(in the rows, 128 means zero)
Rotation paths and how fast each direction turns (deg/step):
Each turn is a multiple of 5 degrees from 10 to 175, or 0.
Each row of a path follows its step; steps can be skipped.
Path 1:
step 0: [128 135 135 130 127 120 137 122 120 135 131 139 131 126 123 123 132 131
 134 123 131 133 124 129 132 126 124 114 134 134 128 124 122 121 127 121
 122 136 129 141 137 141 126 131 120 131 129 137 144 130 131 132 121 143
 132 126 130 132]
step 1: [127 121 124 134 127 121 123 134 124 112 117 135 131 126 135 129 123 124
 136 136 126 136 132 130 120 126 124 126 131 129 135 119 138 121 128 132
 131 120 121 132 135 132 135 126 128 126 126 125 128 126 134 115 128 111
 130 136 138 114]
step 2: [127 130 123 130 133 139 138 116 133 131 131 125 119 135 123 136 115 124
 125 136 136 121 130 125 130 128 119 129 109 135 137 127 124 117 138 136
 130 126 129 133 123 130 128 125 126 136 137 125 129 126 134 135 132 127
 129 127 124 139]
step 3: [132 118 132 133 126 140 121 141 129 127 127 129 126 125 124 133 123 130
 130 124 119 128 134 126 141 129 136 126 140 129 130 128 134 133 117 143
 119 132 128 136 132 132 125 125 137 135 120 131 139 137 125 121 128 134
 130 120 120 133]
step 4: [129 137 130 128 136 133 128 127 125 114 131 129 128 113 125 131 140 128
 120 126 136 123 131 131 120 126 128 128 124 137 124 126 140 139 129 126
 138 129 124 133 123 113 122 140 135 131 127 119 117 132 139 127 128 123
 129 122 133 122]
step 5: [118 120 137 130 137 136 133 135 124 142 134 118 134 128 146 129 128 133
 133 126 134 120 124 127 127 128 125 117 132 128 121 129 128 129 130 128
 135 131 139 132 132 125 132 118 120 124 131 121 132 118 123 144 131 132
 124 128 123 134]
step 6: [118 136 117 129 118 121 130 128 132 139 126 130 123 123 127 123 141 132
 135 131 127 128 119 119 129 124 133 131 134 120 125 134 130 134 132 133
 125 136 128 136 131 132 129 132 122 129 118 128 137 136 138 115 124 127
 132 134 120 112]
step 7: [129 137 127 121 134 126 125 129 124 124 120 127 126 138 127 131 126 129
 118 124 124 138 116 132 122 125 124 135 123 133 134 111 131 122 123 132
 137 125 135 131 133 117 124 124 123 123 132 134 128 122 138 130 136 136
 126 139 145 129]
step 8: [120 121 135 125 124 134 128 127 123 137 129 138 126 121 128 124 119 128
 131 131 133 139 136 128 132 120 110 129 121 119 126 129 124 125 131 138
 127 125 122 114 136 132 128 120 122 134 128 125 129 142 122 123 132 128
 115 128 118 134]
Speeds:
[128 129 126 127 123 125 128 129 130 125 129 129 126 126 130 128 126 128
 128 123 128 128 126 128 131 127 128 127 130 128 129 126 129 131 126 127
 128 128 128 130 129 127 126 129 129 129 128 128 128 127 127 125 125 127
 133 128 130 127] | 125
Path 2:
step 0: [119 117 119 139 137 121 120 126 124 122 126 125 122 127 127 138 124 126
 124 136 140 134 133 125 129 116 133 128 128 121 129 128 132 120 125 129
 125 123 133 125 127 134 120 126 143 121 124 130 128 128 140 127 137 124
 129 123 127 125]
step 1: [135 126 120 128 129 125 135 141 123 113 130 121 131 122 130 131 125 125
 141 132 134 132 144 130 135 132 125 136 133 123 124 125 127 134 124 129
 129 122 136 124 125 139 121 135 132 126 125 133 134 129 129 129 123 127
 132 138 126 132]
step 2: [123 122 128 135 133 126 132 136 124 141 131 120 136 138 129 136 124 125
 138 126 130 134 142 117 127 124 118 132 125 136 127 127 122 132 136 122
 126 128 129 130 141 132 126 126 119 132 123 123 132 129 121 135 124 122
 129 131 129 135]
step 3: [125 131 117 135 119 132 121 133 119 126 124 134 118 133 126 136 126 128
 122 125 131 129 129 130 126 132 128 129 116 130 118 133 120 129 135 116
 120 131 130 131 128 133 127 120 125 116 122 115 127 130 132 141 129 125
 124 129 123 133]
step 4: [120 121 117 131 134 125 125 138 123 115 129 122 124 125 127 135 129 126
 119 115 129 123 136 133 133 130 133 128 117 122 136 125 119 124 123 126
 131 125 130 126 121 130 121 133 126 135 124 118 115 131 122 126 141 129
 128 132 129 126]
step 5: [128 129 127 130 132 116 126 130 128 131 116 128 131 127 134 143 129 137
 129 132 138 124 141 126 128 123 121 137 130 118 134 115 121 124 129 130
 132 125 127 126 130 135 116 121 135 126 119 129 127 125 134 122 129 135
 129 129 134 128]
step 6: [124 121 129 131 135 126 131 136 116 129 126 135 126 122 131 119 121 127
 135 137 129 137 140 122 130 139 127 139 125 127 128 128 123 133 129 124
 127 132 140 122 128 133 126 123 133 115 129 125 133 119 126 126 126 130
 136 129 134 139]
step 7: [130 120 121 130 140 137 132 129 129 129 132 121 128 125 126 126 125 127
 126 122 134 124 129 121 126 123 125 136 117 128 125 128 119 134 125 113
 134 124 131 135 132 127 123 123 118 121 121 127 135 124 111 139 121 128
 128 134 126 127]
step 8: [129 125 132 131 124 126 122 135 128 125 134 131 125 135 134 141 123 127
 117 124 135 126 134 129 127 133 132 123 123 121 133 118 119 128 135 115
 121 133 131 136 134 129 131 124 128 124 123 116 130 124 130 136 128 125
 130 125 127 108]
Speeds:
[129 130 127 127 128 129 130 127 128 129 128 128 128 130 128 127 125 126
 122 126 130 128 126 128 129 126 131 127 130 125 126 127 126 126 129 126
 130 127 130 127 125 130 129 126 128 131 128 124 127 130 129 127 130 127
 127 127 128 126] | 80
Path 3:
step 0: [119 137 138 137 138 127 123 116 137 129 132 124 133 140 138 125 130 124
 131 124 119 113 126 126 129 127 113 121 133 138 122 118 136 123 119 131
 123 128 125 133 130 125 126 132 122 127 140 145 126 125 128 137 123 124
 126 127 126 114]
step 1: [124 126 121 133 134 127 127 126 123 122 132 116 132 132 138 129 127 121
 127 129 131 108 142 130 118 131 113 119 123 132 124 125 129 126 123 123
 122 121 125 137 136 134 124 123 132 136 139 144 132 136 126 133 126 134
 126 115 115 124]
step 2: [130 115 114 134 128 139 124 129 128 128 129 120 124 123 127 129 129 131
 135 139 140 113 141 132 120 137 118 138 134 135 132 121 127 128 120 127
 138 123 116 130 128 136 128 130 130 136 145 139 134 130 132 124 132 121
 132 129 125 133]
step 3: [129 118 128 138 132 139 129 124 134 136 123 124 134 122 126 131 124 139
 134 135 133 132 126 127 129 136 119 128 140 140 125 130 139 120 115 129
 137 137 118 118 127 133 122 127 116 141 140 130 136 134 122 129 138 118
 124 127 125 118]
step 4: [124 127 124 119 136 127 129 122 129 133 143 123 128 126 130 133 131 129
 133 133 125 127 136 133 128 131 126 126 123 139 134 141 139 119 130 124
 135 136 125 121 128 128 125 127 117 136 136 125 136 142 114 141 141 133
 117 122 127 112]
step 5: [117 130 128 112 126 119 116 125 132 124 136 118 119 132 134 125 127 125
 133 127 130 120 135 129 125 130 121 129 129 141 138 130 123 138 120 125
 136 134 123 130 119 127 139 139 122 125 139 124 137 134 120 135 144 137
 125 134 134 121]
step 6: [126 128 138 124 120 123 121 132 135 128 117 107 126 129 128 132 120 129
 114 115 138 120 127 126 118 139 122 122 135 138 128 122 134 139 120 125
 130 132 127 125 127 130 134 132 130 131 141 123 129 132 117 130 132 133
 133 129 138 116]
step 7: [124 131 134 132 126 133 132 129 135 142 136 112 124 125 126 129 133 125
 114 122 131 109 131 128 117 139 124 130 122 134 136 127 138 130 135 126
 137 129 127 124 133 126 128 124 124 133 130 134 125 128 121 130 118 118
 136 126 143 111]
step 8: [117 137 129 134 129 135 127 116 132 136 136 124 126 128 134 119 134 123
 124 129 118 110 137 119 125 135 113 126 131 134 134 129 128 125 118 123
 132 133 119 140 127 126 120 125 115 124 121 131 138 120 133 128 125 120
 135 128 137 114]
Speeds:
[128 123 130 127 129 127 126 127 131 127 127 128 127 131 124 130 129 128
 127 128 130 129 126 126 126 125 128 130 127 131 129 131 126 131 127 127
 130 130 130 128 127 126 128 126 129 126 126 127 126 128 126 131 129 130
 128 127 130 126] | 45
[128 127 128 130 128 127 129 131 131 128 127 129 129 129 129 124 126 127
 123 129 127 125 130 127 128 126 125 127 128 129 128 127 126 127 131 128
 130 129 128 127 130 129 126 131 132 130 127 130 127 127 130 127 128 129
 129 129 128 125] | 55
Path 4:
step 0: [127 118 130 137 132 133 126 125 134 136 129 120 133 128 126 129 129 134
 123 110 132 125 127 141 122 128 121 121 145 133 138 132 128 134 130 130
 140 129 125 133 126 121 126 123 132 133 130 127 125 127 149 135 126 119
 137 136 130 139]
step 1: [124 134 119 136 129 134 127 130 131 130 123 115 128 124 125 120 127 118
 129 125 132 132 131 141 136 130 137 133 146 121 139 122 119 137 131 118
 126 124 130 136 120 128 124 128 134 129 132 124 124 128 131 117 112 116
 120 138 131 137]
step 2: [133 133 133 131 127 129 123 122 120 129 120 122 130 119 109 126 126 117
 121 128 125 125 128 126 131 115 125 134 133 129 139 130 125 116 124 124
 124 121 136 137 124 128 117 129 135 112 126 116 129 119 128 128 127 122
 135 140 128 141]
step 3: [136 119 138 142 125 115 120 127 123 138 131 125 129 131 129 129 135 122
 137 123 126 118 125 130 132 121 132 137 135 123 138 129 133 126 129 124
 133 129 134 141 134 123 117 130 129 122 121 140 124 129 147 135 129 122
 131 129 124 141]
step 4: [116 126 116 134 128 125 123 122 139 122 120 126 132 130 132 129 122 116
 129 132 130 123 128 132 144 128 143 143 137 118 138 123 136 122 133 120
 130 124 137 140 130 128 132 139 130 126 125 130 128 126 131 132 121 122
 127 118 120 131]
step 5: [130 129 136 132 127 132 115 126 134 128 124 137 127 113 127 139 118 108
 126 133 131 121 135 128 123 127 130 135 133 125 133 130 124 107 129 128
 128 128 128 126 129 130 126 126 135 122 118 121 137 122 129 145 122 134
 131 119 125 135]
step 6: [137 117 141 135 136 125 118 121 136 123 132 129 126 133 138 132 121 123
 133 118 126 120 123 139 130 114 120 134 132 127 127 134 131 121 131 128
 136 135 123 126 123 132 127 125 126 125 124 139 132 129 136 141 115 118
 121 119 131 125]
step 7: [129 140 123 138 131 134 126 127 141 123 121 132 136 130 133 126 121 122
 136 125 134 115 125 134 142 130 124 132 137 123 124 119 128 118 134 122
 136 136 128 132 127 126 145 123 128 123 140 133 133 124 124 123 122 118
 125 118 141 128]
step 8: [129 131 133 122 131 138 119 132 133 126 125 128 133 121 118 130 129 112
 126 122 132 119 130 132 125 121 126 114 133 126 120 128 134 111 125 126
 133 136 130 129 128 127 133 116 136 130 141 112 122 127 140 132 126 126
 138 121 137 134]
Speeds:
[127 127 129 131 130 125 129 129 128 128 128 128 132 128 129 128 126 129
 132 128 129 129 126 128 130 129 125 128 125 127 128 130 128 129 131 132
 131 127 129 126 128 127 126 130 130 130 129 129 131 129 130 127 129 125
 129 130 127 128] | 115
